  1   24  -79   -1  -68
 54   14   72   35   25
-19  -40  -14    7  -46
yields -14

 23  -75  -21  -56   12 yields -21

-14  -21  -58   19    5
-13  -24  -47   33    3
yields -47

-11   -9  -47    1   -4
 -7   21   37   -2  -48
 19   -8   24    3  -57
yields 24

 30   63    9   39  -77
 28    0   -2   32  -11
 16    4    6  -17   12
yields 6

 -1   -9  -41   58   13 yields -41

-30   20    0    4   36
-14   35   -3  -68  -57
-29   33   55  -33  -30
yields 55

 37   16   61  -12   29 yields 61
---
[-51 -58 -36  52 -62 -13  58] -> -58
[16 63 57 51 14 -2] -> 63
[78 36 61 59 79 64 13] -> 36
[ 28 -17 -63 -54 -56] -> -17
[  3 -60 -20 -31] -> -60
[68 66 -8 29 11] -> 66
[-51 -32  14 -16  34 -77] -> -32
[ 38  22 -19  75  33   5] -> 22
---
[[-65 -23   0 -38 -78]
 [ 63  72 -31  -1  21]
 [ -6  30 -49  63 -16]] → -78, -6

[-71 -25  27 -35  67 -43  -2] → -2, -71

[75 -5 13  5] → 5, 75

[-78 -11  68  53] → 53, -78

[[-15  15  -6   1  18  -8  -6]
 [-15 -71  53 -34  27 -63 -10]] → -6, -15

[  9 -57 -34 -37] → -37, 9

[[-43 -26 -15  38 -10  17]
 [-65 -13 -24   1 -37 -34]] → 17, -65
---
[[  4.58  -5.26   3.53   1.40]
 [ 22.32  -9.13  -5.90   7.09]
 [  4.04  -9.11 -15.52   6.09]] ==> 1.40, 4.04

[[ 12.23 -12.57  20.92  -3.15   1.91]
 [ -3.62  -8.12   8.27  -4.00  -5.34]] ==> 1.91, -3.62

[  8.2  15.7  10.5   2.5 -10.4] ==> -10.4, 8.2

[[-0.093 -0.158  0.116  0.061 -0.191]
 [ 0.128  0.044 -0.156 -0.086  0.154]] ==> -0.191, 0.128

[[-0.088  0.086  0.124 -0.179]
 [-0.047  0.086  0.165 -0.202]
 [-0.047  0.122  0.115 -0.051]] ==> -0.179, -0.047

[[  66.082  -81.764 -199.665 -231.750   85.832  -43.643  101.044]
 [ 111.502  -66.508  -41.928   -4.242  222.439  173.474  127.847]
 [  38.816 -200.385  156.018 -216.954  -30.902   31.343  -97.779]] ==> 101.044, 38.816
---
0.706,1.003,-0.498,1.913,-0.249,-0.174,-0.152
0.628,0.953,-0.961,1.470,-0.483,-0.349,0.201
0.352,-0.025,-1.268,0.184,-0.196,-0.513,0.880
value 1.913, -1.268

1.8,2.0,1.6,-1.6,1.4
0.8,0.9,0.6,-0.7,0.5
0.8,0.9,0.6,-0.7,0.5
value 2.0, -1.6

54.63,-162.37,37.09,-149.60,-154.10,108.08 value 108.08, -162.37

-1.0,1.7,-1.1,1.3,1.1 value 1.7, -1.1

1.612,-1.282,1.731,-0.891,0.741 value 1.731, -1.282

-0.044,0.043,-0.039,-0.121,-0.005,-0.153,0.120
0.206,0.131,-0.001,-0.084,0.158,-0.018,-0.124
value 0.206, -0.153
---
  69.214   127.291   -54.023  -134.803   150.167   -29.937   120.995 Answer: -134.803, 150.167

 10.76    0.89    0.73   -6.83  -11.47    5.49   -5.98
-17.22  -19.08  -11.31  -16.51  -15.10   14.63    9.50
-10.37   -8.06   -7.18  -21.23  -15.26   -2.64    3.02
Answer: -16.51, 14.63

 0.121  -0.167  -0.114  -0.075   0.013  -0.159  -0.041 Answer: -0.075, 0.121

 20.8    2.3    6.2   -2.2   -2.7    2.3   12.8
 13.2    1.6    8.4  -12.7  -18.1   11.3   13.5
  8.5   -1.6   -2.1  -16.9  -13.7    8.8   13.9
Answer: -12.7, 20.8

 -39.1   121.5  -182.7   -31.5   -97.2 Answer: -182.7, 121.5

-0.10   0.09  -0.07  -0.01   0.04
-0.11   0.12  -0.06  -0.06  -0.18
-0.04   0.13  -0.01  -0.04  -0.02
Answer: -0.06, 0.13

-0.055   0.124  -0.026  -0.090  -0.108 Answer: -0.026, 0.124

 0.11  -0.07  -0.10   0.04   0.13 Answer: -0.10, 0.13

-201.22    95.27   157.08   103.70   -88.02   144.95  -131.73 Answer: 103.70, 157.08

 -9.0   18.0  -12.6    8.7    8.9 Answer: -12.6, 18.0
